[[-34  12 -13]
 [-31   9 -11]
 [-30  14 -18]
 [-33  15 -18]]
->
[-34   9 -18]

[[ 32 -41 -18 -10]
 [ 14 -26 -15  -5]
 [ -3  10  13 -28]]
->
[ 32 -26  13]

[[ 17  23  -9   5 -15]
 [ -7 -10   1   0  34]
 [  6   5  -5  -5  24]
 [ -4  -6  14  10 -40]]
->
[ 17 -10  -5  10]

[[ 26   4  15  18]
 [-10  -9  -9 -10]
 [  7  -5 -35  35]
 [-18 -28 -17 -12]
 [ 23  -1  12  17]]
->
[ 26  -9 -35 -12]

[[  6 -22 -10]
 [ -9  11  20]
 [ 13  15  13]
 [-31 -26  14]
 [ -7 -21  19]]
->
[ 6 11 13]

[[ 11  31  19]
 [-26 -30  -6]
 [ 40   7   8]]
->
[ 11 -30   8]

[[ -4  28   4   4]
 [  3   1  -1   3]
 [  5   5  36 -23]
 [ -7  32   9  -2]
 [-13  17  11   5]]
->
[-4  1 36 -2]

[[ 10  -6]
 [ -3 -20]
 [-32  26]
 [ 24 -20]]
->
[ 10 -20]

[[ -9   2   0]
 [ -1 -32 -29]]
->
[ -9 -32]
---
[[-38 -13  26 -42 -13  42   7  18 -30 -11 -38  15]
 [-38   0  -2 -32   5 -37 -22 -18  -1 -11 -14  -1]
 [  9  21  -2  39   5 -36  25 -12  14  15  18   3]]
->
[[ 15  -1   3]
 [-38 -14  18]
 [-11 -11  15]
 [-30  -1  14]
 [ 18 -18 -12]
 [  7 -22  25]
 [ 42 -37 -36]
 [-13   5   5]
 [-42 -32  39]
 [ 26  -2  -2]
 [-13   0  21]
 [-38 -38   9]]

[[ 15   5  15   0]
 [-28  27 -40   9]
 [ -9   4  10  10]
 [-14  10  11  36]
 [ 10 -13  20  23]
 [-11  -3  12   5]
 [  9   0  19  24]
 [-31   2 -10 -35]
 [ 16  -2  14  -4]
 [  9  -1   7  42]
 [  2  -5   7  -9]]
->
[[  0   9  10  36  23   5  24 -35  -4  42  -9]
 [ 15 -40  10  11  20  12  19 -10  14   7   7]
 [  5  27   4  10 -13  -3   0   2  -2  -1  -5]
 [ 15 -28  -9 -14  10 -11   9 -31  16   9   2]]

[[ 35  39]
 [ 13   8]
 [ 10   4]
 [  5 -11]
 [ 26  36]
 [ 24  31]
 [ -1 -20]
 [-12 -18]]
->
[[ 39   8   4 -11  36  31 -20 -18]
 [ 35  13  10   5  26  24  -1 -12]]

[[-25  -2 -13 -25  -2  -5  -9 -23   1 -19  31 -24]
 [-29   1  15 -26  -8  -8  -8 -24   5 -21  22 -21]
 [ -4 -22 -29  -6 -22  25  39  27  15  28 -21  -8]
 [ 16   6   5  16   4 -16 -28  -7 -13  -8   1  16]
 [ 12   6   5   5  -3   1  -6  11  -8  10  -7  16]
 [  7 -13  14  20 -11   7  -3  16   8  10  -9  21]]
->
[[-24 -21  -8  16  16  21]
 [ 31  22 -21   1  -7  -9]
 [-19 -21  28  -8  10  10]
 [  1   5  15 -13  -8   8]
 [-23 -24  27  -7  11  16]
 [ -9  -8  39 -28  -6  -3]
 [ -5  -8  25 -16   1   7]
 [ -2  -8 -22   4  -3 -11]
 [-25 -26  -6  16   5  20]
 [-13  15 -29   5   5  14]
 [ -2   1 -22   6   6 -13]
 [-25 -29  -4  16  12   7]]

[[ -8  31 -15 -29 -14 -31 -23 -31]
 [-25 -24 -19  14  -5 -15  22  31]
 [ 25  -5  11 -13  28  20  17 -16]]
->
[[-31  31 -16]
 [-23  22  17]
 [-31 -15  20]
 [-14  -5  28]
 [-29  14 -13]
 [-15 -19  11]
 [ 31 -24  -5]
 [ -8 -25  25]]

[[  1  -3 -31   2   6 -39 -20  24  12  13   8   2   5   2]
 [ 20  -5 -17   4 -15 -13 -16  -5  -8  -1  -2  11 -17   8]]
->
[[  2   8]
 [  5 -17]
 [  2  11]
 [  8  -2]
 [ 13  -1]
 [ 12  -8]
 [ 24  -5]
 [-20 -16]
 [-39 -13]
 [  6 -15]
 [  2   4]
 [-31 -17]
 [ -3  -5]
 [  1  20]]
---
[[ 17  11  24  35 -26  31  22   0  23 -36  10   3]
 [-30  35 -30  -5  38   4  36  40  21   7  14  41]
 [ 24  14   5 -27 -19 -35  -8 -37 -29 -18 -19  30]
 [  4  17  18 -30   2  19  33   4  34  -1 -13 -28]
 [  9 -35 -42 -15   3 -28 -30  37  20   0  11 -13]]
->
[[  9 -35 -42 -15   3 -28 -30  37  20   0  11 -13]
 [  4  17  18 -30   2  19  33   4  34  -1 -13 -28]
 [ 24  14   5 -27 -19 -35  -8 -37 -29 -18 -19  30]
 [-30  35 -30  -5  38   4  36  40  21   7  14  41]
 [ 17  11  24  35 -26  31  22   0  23 -36  10   3]]

[[ 17   5  -6  13   7  12   2   9   9  10   5  -9]
 [ 12   3  -9  -3  34 -15  18 -18   9   4  23 -36]
 [-16  -4   3  19 -24 -31 -30   7  12  -4 -14   7]
 [ 14  11  20  13  -1  12 -25  -9  -7 -14 -11  14]
 [  9  25  -5  -1  -5 -22   6  21  -4  12 -24  12]
 [  8   7 -10   9  21   3   9  -1   3   7  13 -12]]
->
[[  8   7 -10   9  21   3   9  -1   3   7  13 -12]
 [  9  25  -5  -1  -5 -22   6  21  -4  12 -24  12]
 [ 14  11  20  13  -1  12 -25  -9  -7 -14 -11  14]
 [-16  -4   3  19 -24 -31 -30   7  12  -4 -14   7]
 [ 12   3  -9  -3  34 -15  18 -18   9   4  23 -36]
 [ 17   5  -6  13   7  12   2   9   9  10   5  -9]]

[[ 11  -7  15 -14 -35   8]
 [ -4   5  -5   6   9  -2]]
->
[[ -4   5  -5   6   9  -2]
 [ 11  -7  15 -14 -35   8]]

[[ 11  -7   1   2 -13  -4  18]
 [-31  -8  26  16   8 -18   5]
 [ 41 -11 -12  -5 -33   3  34]]
->
[[ 41 -11 -12  -5 -33   3  34]
 [-31  -8  26  16   8 -18   5]
 [ 11  -7   1   2 -13  -4  18]]

[[-31 -17  17  20   1  25   7 -18  18  17  22]
 [-14 -13  24  22   9  16   0  -5  17  24  20]]
->
[[-14 -13  24  22   9  16   0  -5  17  24  20]
 [-31 -17  17  20   1  25   7 -18  18  17  22]]

[[ -9  -8   9  14   6  -5 -32  18 -11 -18   8   1   8]
 [-38 -34   4  16   7 -15 -29  17  -7 -28  10  -7   1]
 [  0  -2   2   9   5  -3 -29   7 -31   0   7 -32 -28]
 [ 26  17 -15 -19 -17  -7  -1 -19 -16  19 -18 -13 -18]
 [ 15  -9 -34 -41 -36 -19  -5 -42 -29  26 -38 -34 -42]
 [-38 -25   1  22  12 -17 -19  18  -6 -25  15 -13  -5]
 [-12 -16 -10  -8  -9 -12  35  -8  36   9 -10  29  25]]
->
[[-12 -16 -10  -8  -9 -12  35  -8  36   9 -10  29  25]
 [-38 -25   1  22  12 -17 -19  18  -6 -25  15 -13  -5]
 [ 15  -9 -34 -41 -36 -19  -5 -42 -29  26 -38 -34 -42]
 [ 26  17 -15 -19 -17  -7  -1 -19 -16  19 -18 -13 -18]
 [  0  -2   2   9   5  -3 -29   7 -31   0   7 -32 -28]
 [-38 -34   4  16   7 -15 -29  17  -7 -28  10  -7   1]
 [ -9  -8   9  14   6  -5 -32  18 -11 -18   8   1   8]]
